In the rows, zero is written as 128.
Named turns come first, each shown by rows before and after it. Which turns, in which order, take the first row of each pair that follows to the second? Write the first one first, as in the answered first pair.
F:
| 114 | 143 | 128 | 120 | 140 | 105 | 153 | 134 | 142 | 150 | 139 | 137 | 108 | 125 | 143 |  95 | 114 | 138 | 118 | 126 | 123 | 137 | 160 | 101 | 116 |  ->  | 120 | 144 | 130 | 121 | 139 | 110 | 151 | 135 | 141 | 154 | 137 | 140 | 106 | 123 | 145 |  98 | 112 | 136 | 115 | 129 | 124 | 136 | 162 | 103 | 120 |
| 132 | 105 | 104 | 122 | 154 | 123 | 166 |  84 | 130 | 132 | 129 | 104 | 137 | 113 | 137 | 144 | 143 |  95 | 110 | 122 | 135 | 150 | 121 | 125 | 119 |  ->  | 142 | 106 | 111 | 133 | 140 | 110 | 152 | 103 |  99 | 135 | 138 | 116 | 140 |  98 | 139 | 147 | 139 | 109 | 120 | 138 | 156 | 145 | 113 |  89 | 129 |
| 138 | 138 | 132 | 134 | 129 | 123 | 121 | 152 | 124 | 161 | 155 | 138 | 128 | 129 | 134 | 117 | 115 | 132 | 132 | 139 | 123 | 133 | 156 | 121 | 111 |  ->  | 130 | 137 | 128 | 129 | 140 | 132 | 128 | 139 | 140 | 158 | 149 | 129 | 130 | 141 | 132 | 114 | 119 | 125 | 128 | 130 | 109 | 138 | 158 | 143 | 105 |
| 123 | 144 | 124 | 117 | 126 | 119 | 129 | 107 | 124 | 130 | 128 | 131 | 124 | 125 | 123 | 121 | 115 | 141 | 129 | 126 | 138 | 120 | 136 | 153 | 132 |  ->  | 115 | 142 | 121 | 117 | 122 | 114 | 134 | 106 | 119 | 128 | 130 | 126 | 124 | 124 | 122 | 120 | 119 | 140 | 133 | 124 | 141 | 119 | 134 | 147 | 133 |
E:
| 140 | 135 | 141 | 129 | 118 | 121 | 112 | 142 | 134 | 143 | 142 | 141 | 132 | 144 | 132 | 105 | 129 | 142 | 110 | 126 | 143 | 139 | 148 | 117 | 113 |  ->  | 141 | 136 | 141 | 126 | 116 | 123 | 109 | 144 | 128 | 140 | 142 | 147 | 136 | 137 | 134 | 104 | 129 | 144 | 115 | 128 | 143 | 134 | 142 | 122 | 119 |
| 113 | 142 | 106 | 155 | 142 | 126 | 113 | 136 | 157 | 147 | 138 |  98 | 110 | 152 | 106 | 120 | 144 | 135 | 134 | 120 | 117 | 148 | 185 | 103 | 111 |  ->  | 110 | 146 | 103 | 148 | 127 | 107 | 104 | 145 | 138 | 146 | 143 | 108 | 109 | 139 | 107 | 113 | 140 | 148 | 151 | 126 | 137 | 143 | 179 |  90 | 117 |
| 132 | 132 | 119 | 120 | 134 | 151 | 118 | 108 | 152 | 127 | 108 | 129 | 131 | 116 | 129 | 128 | 120 | 116 | 121 | 119 | 113 | 116 | 117 | 180 | 134 |  ->  | 127 | 124 | 121 | 126 | 148 | 153 | 137 | 108 | 160 | 127 | 119 | 115 | 123 | 137 | 128 | 134 | 131 | 113 | 107 | 114 | 107 | 132 | 138 | 169 | 123 |
| 156 | 128 | 142 | 138 | 140 | 132 | 126 | 134 | 142 | 140 | 141 | 135 | 126 | 130 | 135 | 134 | 128 | 141 | 113 | 125 | 117 | 137 | 139 | 115 | 132 |  ->  | 155 | 132 | 138 | 136 | 137 | 130 | 121 | 138 | 139 | 144 | 144 | 137 | 124 | 129 | 135 | 132 | 129 | 145 | 115 | 125 | 122 | 140 | 140 | 110 | 132 |
L:
| 142 | 122 | 130 | 151 | 129 | 125 | 132 | 140 | 136 | 133 | 145 | 111 | 132 | 141 | 129 | 137 | 142 | 110 | 119 | 139 | 118 | 142 | 155 |  97 | 130 |  ->  | 150 | 157 | 126 | 114 | 123 | 114 | 105 | 136 | 144 | 135 | 138 | 127 | 119 | 120 | 133 | 115 | 126 | 130 | 138 | 145 | 122 | 125 | 156 | 135 | 139 |
| 138 | 117 | 125 | 139 | 121 | 134 | 131 | 129 | 120 | 129 | 107 | 131 | 147 | 135 | 122 | 142 | 134 | 107 | 116 | 137 | 130 | 121 | 115 | 120 | 140 |  ->  | 132 | 140 | 124 | 119 | 132 | 115 | 143 | 141 | 128 | 137 | 128 | 121 | 125 | 147 | 122 | 126 | 136 | 121 | 120 | 134 | 134 | 130 | 151 | 105 | 130 |
| 149 | 151 | 144 | 143 | 133 | 123 | 123 | 159 | 130 | 147 | 161 | 144 | 101 | 133 | 132 | 118 | 117 | 149 | 114 | 145 | 133 | 140 | 172 |  86 | 130 |  ->  | 168 | 155 | 144 | 140 | 116 | 139 |  91 | 143 | 124 | 140 | 128 | 173 | 127 | 100 | 135 | 123 |  94 | 140 | 122 | 153 | 130 | 109 | 124 | 141 | 144 |
N:
| 126 | 121 | 139 | 165 | 150 | 129 | 171 | 148 | 115 | 120 | 143 | 138 | 132 | 178 | 125 | 165 | 138 | 110 | 103 | 120 | 134 | 149 | 163 |  90 | 127 |  ->  | 140 | 107 | 143 | 179 | 131 | 141 | 154 | 141 |  97 | 114 | 120 | 158 | 154 | 155 | 125 | 179 | 132 | 102 | 106 | 129 | 142 | 132 | 123 | 101 | 141 |
| 131 | 120 | 139 | 157 | 133 | 121 | 136 | 155 | 106 | 139 | 149 | 120 | 119 | 143 | 124 | 139 | 137 | 131 | 117 | 133 | 135 | 143 | 154 |  62 | 128 |  ->  | 146 | 110 | 141 | 168 | 115 | 131 | 120 | 151 |  90 | 133 | 130 | 138 | 141 | 121 | 123 | 147 | 127 | 125 | 122 | 143 | 143 | 124 | 117 |  72 | 141 |
| 157 | 139 | 126 | 118 | 139 | 117 | 118 | 115 | 115 | 122 | 109 | 142 | 106 | 106 | 150 | 118 | 121 | 115 | 165 | 144 | 121 | 116 | 105 | 166 | 127 |  ->  | 148 | 151 | 123 | 102 | 150 | 109 | 127 | 119 | 129 | 125 | 119 | 130 |  92 | 115 | 147 | 105 | 125 | 122 | 165 | 135 | 117 | 127 | 127 | 166 | 116 |
Now pairs of rows:
Between the rows of a pair lie two turns.
| 131 | 116 | 125 | 141 | 130 | 161 | 114 | 101 | 147 | 119 | 114 | 131 | 125 | 123 | 121 | 132 | 111 | 119 | 121 | 126 | 130 | 109 | 109 | 153 | 125 |  ->  | 119 | 127 | 124 | 131 | 148 | 146 | 133 | 107 | 158 | 128 | 140 | 113 | 101 | 143 | 120 | 124 | 122 | 130 | 115 | 118 | 128 | 133 | 150 | 128 | 109 | -> E then L
| 115 | 125 | 132 | 111 | 147 | 121 | 134 | 112 | 156 | 128 | 126 | 112 | 133 | 139 | 113 | 130 | 132 | 117 | 114 | 109 | 116 | 146 | 136 | 151 | 125 |  ->  | 119 | 139 | 133 |  97 | 138 | 115 | 118 | 111 | 151 | 124 | 119 | 123 | 134 | 125 | 114 | 119 | 123 | 128 | 131 | 116 | 124 | 134 | 124 | 166 | 134 | -> E then L
|  88 |  94 | 130 | 120 | 127 | 120 | 163 |  92 | 118 | 111 | 126 | 112 | 138 | 144 | 126 | 148 | 138 | 132 | 107 | 111 | 133 | 117 | 102 | 105 | 125 |  ->  | 102 | 117 | 127 |  95 | 118 | 123 | 131 |  87 | 122 | 111 | 111 | 130 | 139 | 118 | 130 | 134 | 119 | 139 | 124 | 117 | 130 |  94 |  86 | 150 | 132 | -> L then L
| 151 | 137 | 127 | 123 | 124 | 129 | 109 | 110 | 123 | 111 |  98 | 134 | 162 | 118 | 109 | 129 | 120 | 125 | 137 | 154 | 128 | 101 | 128 | 145 | 148 |  ->  | 135 | 123 | 131 | 141 | 150 | 134 | 145 | 114 | 136 | 115 | 120 | 105 | 151 | 156 | 107 | 140 | 140 | 114 | 112 | 141 | 114 | 131 | 162 | 110 | 130 | -> E then L
| 142 | 113 | 128 | 157 | 126 | 152 | 114 | 128 | 129 | 127 | 124 | 125 | 149 | 126 | 124 | 133 | 132 |  96 | 109 | 127 | 115 | 131 | 107 | 141 | 126 |  ->  | 128 | 111 | 129 | 157 | 131 | 139 | 132 | 137 | 127 | 130 | 145 | 110 | 142 | 144 | 123 | 132 | 143 | 105 | 109 | 123 | 122 | 146 | 125 | 106 | 118 | -> E then E
| 136 | 117 | 128 | 132 | 113 | 142 | 118 | 122 | 128 | 121 | 112 | 135 | 144 | 129 | 129 | 138 | 120 | 126 | 133 | 137 | 132 | 114 | 108 | 146 | 137 |  ->  | 120 | 135 | 122 | 103 | 130 | 130 | 126 | 121 | 148 | 124 | 122 | 123 | 122 | 142 | 127 | 118 | 120 | 138 | 135 | 127 | 124 | 120 | 138 | 156 | 129 | -> N then N
| 146 | 109 | 134 | 161 | 119 | 132 | 120 | 128 | 105 | 118 | 126 | 132 | 135 | 127 | 128 | 137 | 130 | 123 | 125 | 137 | 140 | 129 | 114 | 104 | 136 |  ->  | 147 | 135 | 136 | 142 | 139 | 132 | 128 | 137 | 129 | 130 | 143 | 122 | 111 | 143 | 130 | 126 | 129 | 134 | 113 | 130 | 122 | 139 | 153 | 110 | 120 | -> F then L
| 122 | 123 | 129 | 119 | 126 | 108 | 130 | 143 | 134 | 121 | 154 | 121 |  99 | 160 | 123 | 117 | 130 | 148 | 140 | 119 | 125 | 141 | 164 | 114 | 131 |  ->  | 129 | 119 | 132 | 131 | 114 | 104 | 119 | 149 | 114 | 126 | 152 | 130 | 105 | 147 | 124 | 118 | 128 | 151 | 147 | 134 | 139 | 134 | 150 |  97 | 136 | -> E then N
| 153 | 140 | 137 | 134 | 150 | 146 | 109 | 127 | 148 | 127 | 130 | 149 | 126 | 128 | 142 | 128 | 115 | 135 | 106 | 123 | 114 | 112 | 139 | 157 | 124 |  ->  | 149 | 125 | 139 | 150 | 153 | 153 | 122 | 123 | 146 | 124 | 130 | 143 | 130 | 137 | 142 | 140 | 125 | 124 |  98 | 120 | 111 | 118 | 135 | 146 | 121 | -> N then L
|  93 | 112 | 107 |  93 | 122 | 111 | 162 |  98 | 145 | 119 | 111 | 114 | 133 | 130 | 120 | 109 | 131 | 117 | 145 | 106 | 133 | 113 | 125 | 138 | 116 |  ->  | 100 | 124 | 107 |  89 | 119 | 112 | 150 |  95 | 147 | 122 | 105 | 121 | 129 | 120 | 122 | 104 | 122 | 123 | 145 | 111 | 132 | 106 | 122 | 152 | 120 | -> N then L
| 137 | 132 | 113 | 111 | 134 | 137 | 140 | 106 | 153 | 137 | 128 | 126 | 121 | 130 | 121 | 108 | 112 | 134 | 119 | 131 | 124 | 122 | 124 | 157 | 129 |  ->  | 131 | 126 | 112 | 117 | 117 | 115 | 138 | 123 | 115 | 135 | 138 | 135 | 129 | 121 | 121 | 108 | 117 | 150 | 137 | 141 | 156 | 120 | 117 | 110 | 140 | -> F then F
| 155 | 120 | 140 | 167 | 114 | 146 | 110 | 135 | 105 | 128 | 131 | 145 | 151 | 112 | 140 | 153 | 121 | 144 | 120 | 158 | 136 | 115 |  91 | 117 | 142 |  ->  | 149 | 134 | 130 | 134 | 138 | 161 | 115 | 104 | 155 | 123 | 120 | 130 | 139 | 125 | 138 | 140 | 117 | 132 | 111 | 136 | 100 | 115 | 106 | 185 | 124 | -> F then N
| 111 | 134 | 112 | 109 | 121 | 117 | 127 | 114 | 134 | 124 | 133 | 112 | 135 | 125 | 117 | 111 | 123 | 130 | 147 | 112 | 136 | 132 | 120 | 136 | 137 |  ->  | 124 | 145 | 120 | 114 | 118 | 111 | 121 | 130 | 123 | 129 | 140 | 121 | 128 | 121 | 123 | 111 | 120 | 139 | 151 | 119 | 144 | 134 | 128 | 117 | 138 | -> F then N
| 145 | 160 | 127 | 127 | 113 | 120 | 129 | 142 |  92 | 148 | 147 | 158 | 116 | 116 | 120 | 139 |  79 | 137 | 118 | 165 | 131 | 127 | 146 |  88 | 153 |  ->  | 143 | 139 | 128 | 148 | 113 | 132 | 140 | 141 |  85 | 146 | 144 | 149 | 123 | 120 | 119 | 156 |  89 | 125 | 110 | 167 | 132 | 133 | 139 |  79 | 151 | -> L then L
| 113 | 131 | 141 | 145 | 137 | 127 | 133 | 129 | 114 | 135 | 120 | 130 | 135 | 157 | 121 | 143 | 132 | 122 | 101 | 123 | 146 | 128 | 136 | 113 | 123 |  ->  | 118 | 155 | 137 | 116 | 131 | 109 | 115 | 133 | 110 | 135 | 118 | 141 | 126 | 142 | 121 | 123 | 117 | 140 | 122 | 128 | 156 | 113 | 138 | 124 | 131 | -> E then L
| 104 | 106 | 114 | 136 | 123 | 117 | 147 | 133 | 109 | 129 | 133 |  97 | 150 | 122 | 127 | 102 | 157 | 120 | 130 | 127 | 144 | 141 | 134 | 103 | 117 |  ->  | 111 | 123 | 111 | 115 | 114 | 110 | 129 | 135 | 103 | 130 | 130 | 110 | 150 | 104 | 125 |  89 | 143 | 129 | 147 | 134 | 154 | 125 | 124 | 116 | 121 | -> E then L
| 129 | 113 | 108 | 103 | 123 |  84 |  99 | 100 | 136 | 150 | 120 | 150 | 141 | 120 | 120 | 112 | 120 | 124 | 124 | 122 | 135 |  99 | 126 | 174 | 137 |  ->  | 122 | 102 | 108 | 115 | 139 | 104 | 118 |  94 | 157 | 150 | 124 | 132 | 137 | 144 | 119 | 121 | 130 | 110 | 100 | 111 | 116 | 118 | 145 | 177 | 123 | -> E then E
| 108 |  95 | 127 | 143 | 138 | 128 | 144 | 126 | 156 | 124 | 113 | 107 | 151 | 146 | 137 | 136 | 142 | 128 | 121 | 107 | 116 | 135 | 132 | 142 | 114 |  ->  | 112 | 113 | 125 | 121 | 132 | 127 | 123 | 120 | 157 | 127 |  99 | 123 | 152 | 129 | 136 | 124 | 126 | 136 | 133 | 112 | 112 | 117 | 123 | 174 | 121 | -> L then L
| 116 | 121 | 137 | 114 | 103 | 121 | 117 | 143 | 139 | 135 | 115 | 146 | 137 | 132 | 122 | 132 | 117 | 132 | 160 | 152 | 132 | 127 | 108 | 101 | 151 |  ->  | 112 | 125 | 136 | 110 | 107 | 116 | 120 | 148 | 139 | 139 | 122 | 143 | 130 | 135 | 120 | 128 | 120 | 138 | 160 | 149 | 136 | 133 | 121 |  93 | 145 | -> L then L
| 126 | 121 | 119 | 121 | 126 | 137 | 129 | 108 | 136 | 116 | 118 | 127 | 146 | 126 | 128 | 128 | 135 | 121 | 134 | 123 | 119 | 125 | 107 | 147 | 120 |  ->  | 115 | 119 | 119 | 126 | 127 | 120 | 146 | 125 | 130 | 122 | 140 | 119 | 137 | 138 | 128 | 124 | 147 | 129 | 139 | 119 | 134 | 139 | 126 | 110 | 118 | -> L then E
| 104 | 153 | 122 |  99 | 154 | 102 | 148 | 132 | 146 | 136 | 158 | 103 |  99 | 151 | 121 | 106 | 133 | 138 | 133 | 111 | 119 | 142 | 183 | 122 | 108 |  ->  | 111 |  83 | 129 | 172 | 134 | 147 | 159 | 116 | 127 | 119 | 123 | 111 | 149 | 149 | 118 | 163 | 149 |  90 | 109 | 114 | 113 | 144 | 112 | 125 | 120 | -> L then L
| 121 | 110 | 141 | 165 | 114 | 121 | 127 | 117 | 116 | 132 | 113 | 122 | 148 | 121 | 146 | 133 | 145 | 131 | 127 | 131 | 144 | 132 | 106 |  94 | 141 |  ->  | 124 | 115 | 134 | 150 | 112 | 132 | 116 | 100 | 129 | 127 |  97 | 127 | 150 | 110 | 145 | 131 | 135 | 127 | 129 | 127 | 129 | 121 |  93 | 137 | 142 | -> N then E
| 124 | 101 | 135 | 155 | 137 | 138 | 153 | 134 | 129 | 123 | 134 | 107 | 132 | 147 | 123 | 143 | 140 | 121 | 113 | 124 | 119 | 151 | 141 | 101 | 122 |  ->  | 146 | 115 | 131 | 137 | 119 | 152 | 113 | 115 | 131 | 117 | 104 | 137 | 145 | 112 | 127 | 134 | 117 | 123 | 127 | 128 | 118 | 118 |  99 | 161 | 137 | -> L then L
| 104 | 117 | 110 | 109 | 114 | 117 | 117 | 101 | 124 | 111 | 110 | 130 | 152 | 111 | 127 | 123 | 125 | 133 | 151 | 121 | 134 | 110 |  93 | 160 | 136 |  ->  |  96 | 120 | 108 |  99 | 134 | 122 | 133 |  96 | 152 | 115 | 119 | 114 | 138 | 131 | 125 | 118 | 130 | 129 | 135 | 108 | 116 | 125 | 121 | 174 | 120 | -> E then N
| 134 | 134 | 129 | 126 | 123 | 152 | 141 | 127 | 160 | 129 | 130 | 111 | 104 | 128 | 100 | 144 | 129 | 120 | 138 | 117 | 119 | 134 | 154 | 131 | 104 |  ->  | 128 | 134 | 129 | 130 | 117 | 129 | 140 | 142 | 142 | 133 | 139 | 112 | 106 | 126 | 100 | 138 | 134 | 128 | 149 | 119 | 138 | 136 | 158 |  99 | 107 | -> E then F
| 110 | 123 | 111 | 121 |  97 | 127 | 113 | 116 | 126 | 112 | 121 | 129 | 147 | 110 | 130 | 135 | 131 | 133 | 153 | 120 | 130 | 104 |  98 | 143 | 137 |  ->  | 130 | 127 | 130 | 159 | 100 | 135 | 118 | 143 | 111 | 127 | 144 | 138 | 137 | 117 | 137 | 153 | 135 | 142 | 131 | 135 | 136 | 120 | 122 |  92 | 135 | -> L then F
| 141 | 140 | 130 | 127 | 136 | 109 | 117 | 141 | 122 | 104 | 133 | 159 | 119 | 113 | 129 | 144 |  87 | 140 | 130 | 128 | 131 | 127 |  98 | 120 | 138 |  ->  | 137 | 120 | 131 | 152 | 146 | 122 | 140 | 142 | 130 | 105 | 138 | 147 | 122 | 134 | 126 | 161 | 103 | 126 | 112 | 120 | 124 | 149 | 108 | 101 | 126 | -> E then L
| 165 | 126 | 152 | 150 | 134 | 153 | 140 | 152 | 130 | 132 | 125 | 146 | 107 | 143 | 131 | 142 | 114 | 119 | 102 | 143 |  90 | 136 | 150 | 114 | 133 |  ->  | 121 | 107 | 132 | 133 | 137 | 125 | 168 | 145 | 132 | 122 | 137 | 114 | 110 | 162 | 118 | 130 | 136 | 117 | 119 | 122 | 101 | 155 | 160 |  93 | 120 | -> F then E
| 146 | 128 | 141 | 143 | 127 | 144 | 107 | 120 | 143 | 143 | 117 | 144 | 108 | 112 | 129 | 123 | 115 | 137 | 123 | 148 | 108 | 131 | 135 | 146 | 141 |  ->  | 141 | 130 | 140 | 137 | 139 | 144 | 119 | 120 | 153 | 143 | 124 | 132 | 102 | 122 | 130 | 122 | 119 | 140 | 120 | 140 | 104 | 142 | 150 | 143 | 133 | -> N then E
| 116 | 153 | 131 | 123 | 120 | 135 | 126 | 102 | 144 | 128 | 136 | 121 | 117 | 126 | 118 | 104 | 143 | 149 | 131 | 124 | 121 | 135 | 154 | 149 | 136 |  ->  | 111 | 124 | 136 | 154 | 123 | 146 | 147 | 104 | 140 | 127 | 136 | 114 | 124 | 138 | 115 | 124 | 157 | 130 | 119 | 122 | 122 | 145 | 148 | 127 | 135 | -> L then L
| 115 | 131 | 133 | 124 | 148 | 112 | 147 | 141 | 125 | 134 | 162 | 113 | 125 | 147 | 148 | 128 | 125 | 118 | 117 | 130 | 121 | 150 | 145 | 103 | 132 |  ->  | 133 | 151 | 129 | 103 | 140 | 124 | 118 | 123 | 139 | 131 | 139 | 131 | 127 | 124 | 152 | 117 | 103 | 120 | 126 | 130 | 108 | 128 | 125 | 164 | 140 | -> L then E
| 119 | 130 | 122 | 118 | 119 | 120 | 128 | 123 | 121 | 122 | 127 | 127 | 135 | 116 | 126 | 124 | 134 | 133 | 137 | 126 | 139 | 124 | 126 | 123 | 130 |  ->  | 133 | 122 | 131 | 137 | 119 | 134 | 126 | 129 | 117 | 127 | 128 | 130 | 137 | 117 | 126 | 141 | 134 | 127 | 124 | 134 | 134 | 128 | 121 | 115 | 129 | -> F then L
|  97 | 116 | 109 | 111 | 138 | 121 | 147 | 105 | 144 | 117 | 131 | 100 | 122 | 153 | 114 | 124 | 120 | 111 | 126 | 109 | 122 | 134 | 155 | 140 | 127 |  ->  | 116 | 129 | 125 | 121 | 118 | 100 | 126 | 138 | 103 | 128 | 148 | 126 | 122 | 129 | 123 | 124 | 110 | 133 | 141 | 134 | 155 | 129 | 151 |  85 | 147 | -> E then F
| 150 | 164 | 125 | 106 | 120 | 121 | 112 | 139 | 113 | 150 | 124 | 120 | 113 | 114 | 129 | 118 | 114 | 142 | 142 | 128 | 148 | 119 | 137 | 126 | 150 |  ->  | 159 | 160 | 130 | 113 | 133 | 145 | 109 | 125 | 138 | 150 | 112 | 120 | 114 | 122 | 133 | 128 | 110 | 128 | 123 | 124 | 124 | 117 | 133 | 163 | 142 | -> E then E
| 122 | 125 | 136 | 131 | 117 | 180 | 149 | 118 | 138 | 151 | 117 | 124 | 140 | 132 | 139 | 151 | 102 | 115 |  95 | 128 | 100 | 111 | 138 | 139 | 117 |  ->  | 121 | 113 | 141 | 144 | 117 | 179 | 155 | 126 | 127 | 151 | 120 | 121 | 144 | 134 | 138 | 158 | 109 | 112 |  95 | 132 | 108 | 117 | 135 | 120 | 121 | -> E then N
| 168 | 166 | 156 | 149 | 147 | 156 | 124 | 146 | 153 | 139 | 145 | 133 |  93 | 129 | 133 | 143 | 116 | 139 |  90 | 150 | 104 | 123 | 162 | 127 | 123 |  ->  | 167 | 157 | 161 | 162 | 142 | 156 | 129 | 153 | 140 | 140 | 149 | 132 |  99 | 131 | 129 | 149 | 117 | 136 |  90 | 151 | 109 | 128 | 158 | 105 | 128 | -> N then E
| 114 | 112 | 122 | 127 | 144 | 148 | 151 | 100 | 156 | 128 | 120 | 109 | 126 | 148 | 124 | 136 | 138 | 114 | 110 | 111 | 107 | 143 | 139 | 152 | 106 |  ->  | 103 | 140 | 112 |  92 | 124 |  94 | 127 | 117 | 122 | 125 | 126 | 122 | 125 | 118 | 123 | 103 | 122 | 147 | 159 | 122 | 150 | 124 | 134 | 130 | 127 | -> F then L
| 117 | 135 | 131 | 130 | 139 | 107 | 144 | 159 | 123 | 140 | 151 | 122 | 106 | 143 | 127 | 115 | 129 | 141 | 130 | 116 | 141 | 146 | 165 |  77 | 131 |  ->  | 139 | 152 | 132 | 115 | 113 | 104 | 102 | 150 | 106 | 135 | 126 | 154 | 123 | 103 | 129 | 105 | 106 | 149 | 154 | 132 | 154 | 112 | 126 | 109 | 150 | -> E then E
